One vector is turned by the same rotation once a tick. Each row is the vector after some number of ticks, and that number follows the row.
The counts run from 0 to 430.
[101 132 161  93 172 128 113  82 148 159  74 133 120  97 132 137 169 137
 118 146  88  85 178  99 142 151 150 129 122 119  85 128 156 102 120 165
 110 156 129 123 127 122 132 143 144 144 148 162 171 162]	224
[102 116 170  79 145 170 105 104 124 185  55 130 144 126  94 168 135 105
  97 134  99  99 143 108 118 117 155 154 127 116 109 132 160 125 137 168
 130 133 134 105 138  91 132 178 144 119 154 154 131 104]	12
[ 88 154 153  84 154 163 122  97 176 174  74 129 137 115 112 152 139 132
 104 134  84 107 159 111 144 127 148 111  96 102 115 115 161 118 128 178
 125 170 120 106 149 101 114 168 153 118 126 156 127  92]	137
[101 136 172  83 136 173 141 121 135 160  89 160 151 131 121 148 113 124
 154 117 115 121 129 117  92 144 123 107 150 142 106 135 143  94 193 143
 101 119 157 168 173  58 117 149 133 116 123 155 105  98]	290
[ 97 120 157 101 143 161  96  85 139 183  86  95 104  81 148 122 157 133
 125 122 128  73 203 116 145 138 146 135 144 135 128 147 146 113 159 175
  97 130 138 110 124 100 123 141 113 135 148 159 140 128]	209
[107 162 153 148 152 161  98 107 177 137 114 116 122  99  89 139 166 108
 155 136 102 110 145  97 129 128 114  77 129 123 113 133 130  96 148 160
  89 133 118 166 164  60 108 108 134 144 101  92 133  99]	142
[ 75 102 155 125 130 162  79 119 144 177  46 126 114 103 150 160 141 103
 130 107 157 108 167 153 109 145 124 105 137 124 142 135 138 134 159 172
 126 133 132 106 147 142 115 137 116 128 145 160 148  90]	21
[ 94 131 165 136 121 162  94 121 150 140  81 115 111  87 119 155 158 108
 166 122 136 106 166 121 107 150 115  69 162 147 124 150 118  96 178 156
  89 130 144 177 161  87 106 116 125 136 134 135 144 111]	297
[ 85 138 141  97 181 189 111 106 155 174  87 135 148 125 154 147 143 118
 128 127 123 116 158 131 112 150 104 138  99  87 123 107 163 120 148 156
 124 135 120  55 146 119 118 140 120 131 103 165 127  91]	121
[101 141 158 113 150 119 103  88 152 137  84 144  97  84 128 130 160 145
 154 134  94  99 160 109 127 156 138  94 153 161  93 144 126  90 147 164
  92 136 143 173 152 106 132 112 131 152 136 149 168 156]	226
[107 111 144  98 147 139  96  89 120 173  74 185 113 108 164 125 116 143
 158  91 120  94 115 137  98 151 122 135 157 151 113 127 129 107 157 145
 109  84 154 108 168 109 121 122 104 150 132 185 112 122]	93
[ 92 120 144 115 145 152 112  91 172 192  68 128 106  90 154 121 132 145
 104 113 124  88 166 126 159 142 141 111 119 120 129 113 145 113 143 190
 118 151 115 100 140 119 101 138 114 113 137 159 120  91]	52
[100 130 140 147 149 116  56  68 159 138  82 131  79  70 135 122 163 131
 155 101 108  86 161 130 136 142 130  97 146 142 131 135 109 114 121 167
 103 120 124 119 163 121 114  94 115 167 134 141 153 126]	241
[139 126 151 111 158 184 113 107 150 193 108 133 126  99 114 124 115 106
 134 108 111  97 115  98 115 119 113 144 163 158 123 122 131 112 166 149
  84  91 137 140 162  46 115 133  94 119 125 115  88  96]	361
[127 125 139 131 149 159 111 109 178 179  85 167 116  95 122 128 107 122
 137 103 102 107  88 111 115 139 111 118 150 173 122 103 118 121 143 167
  96 106 130 153 178  73 107 125 105 116 117 126  93  84]	79
[126 139 160 139 150 169  77 104 141 147 100 123 119 107  80 147 151  91
 160 125 101 102 127  99  99 117 113 113 159 143 125 137 121 118 147 141
  94  95 140 149 178  54 126 116 123 156 124 102 121 106]	267
[109 100 150 135 142 123  76  97 168 166  37 160  83  80 132 160 136 122
 132 120 107 103 120 133 129 151 137 113 149 160 124 118 115 138 108 182
 124 139 125 141 168 152 118 133 131 136 154 155 155 119]	76
[124 109 142 106 150 152  82  73 143 189  70 111 107  92 114 129 146 114
 107 109  97  72 157 110 147 109 152 161 144 138 132 130 141 137 104 183
 115 119 121  83 137  91 119 139 115 144 151 140 125 119]	83
[124 121 149 151 159 133  90  82 142 142 102 144  98  89 117 103 157 122
 151 116 129  92 128  96 128 131 121 114 146 122  90 133 113  87 140 137
  93  82 113 147 162  59 114  95  98 156 129  92 126 119]	337
[ 81 141 137 124 144 147  88  94 160 143  83 158  99  89 172 129 141 139
 167  98 131 111 168 150 117 168 112  79 132 129 136 135 126  99 160 161
 108 127 148 117 168 124 112  92 117 151 108 173 128 107]	398
[108 151 173  89 166 193 131 118 150 173  90 125 165 135  87 161 145  98
 112 152 106 115 145  85 110 128 123 131 125 115  99 129 163 113 163 151
 101 138 120 136 140  57 126 164 146 115 122 126 119 103]	292
[127 111 153 132 176 168  94 121 169 174  51 148 126 105  97 177 141  78
 115 141 114 125  91 106 102 144 100 145 129 145 108  92 129 148 121 163
 111 126 103 130 154 123 123 147 128 119 136 105 153 103]	355
[ 89 116 170 104 158 165 101  89 117 165  83 106 138 110 144 129 168 112
 120 132 144  82 196 113 128 126 139 147 119  89 102 143 157 104 156 154
 110 120 114  83 121  92 124 143 126 135 147 148 152 124]	28
[103 106 159  94 177 173 127 116 144 189  60 167 151 129 135 152 131 106
 108 135 129 124 110 109 103 142 116 164 114 110  87 102 159 120 148 147
 116 108 106 101 147 110 124 166 122 112 139 141 132 107]	191
[116 125 137 135 168 168 125 108 187 190  87 154 134 104 120 127 134 117
 108 122 112 110 113 102 144 129 111 120 110 109 109  95 143 116 125 167
 104 126  93 116 157  77  91 139 109 109 113 104  97  66]	331
[ 92 126 171 137 164 151 109 123 135 129  96 151 136 103 141 142 173 116
 164 135 156 126 145 113  83 160  94 101 140 117  79 137 134  79 183 122
  82  96 127 158 156  83 115 106 117 148 114 119 160 133]	32
[109 142 171  94 149 156 153 115 152 160 100 158 147 114 121 125 134 141
 131 138 112 117 134  85 122 146 121 102 139 130  79 130 141  71 179 150
  82 132 132 178 154  50 110 145 125 118 117 135 115 112]	40
[110 107 146 127 129 119  85  67 133 169  90 137  90  77 130  96 150 140
 126  99 115  69 161 114 158 120 159 116 155 130 106 147 125  92 129 167
 107 105 123 121 148  75 109 112 103 150 149 138 124 114]	335
[ 92 122 162  87 124 116 131  83 143 163  65 159 116 103 142 121 140 166
 110 121  99  91 156 114 146 142 172 101 131 129  91 137 146  85 140 178
 118 146 128 147 149  94 108 151 142 127 149 174 131 120]	319
[ 76 121 165 123 162 128  86  89 135 140  71 123 114 100 143 141 183 127
 121 139 138  98 184 118 129 143 139 112 115  86  94 138 150  91 138 154
 119 135 105 103 131 124 123 127 135 156 146 144 186 134]	310
[100 113 167 137 160 190  80 131 158 172  65 109 134 107 106 184 161  68
 125 138 147 120 143 123  99 138 103 127 122 113 129 120 138 136 145 158
 116 131 110 110 146 121 116 150 129 124 135 107 152  91]	19
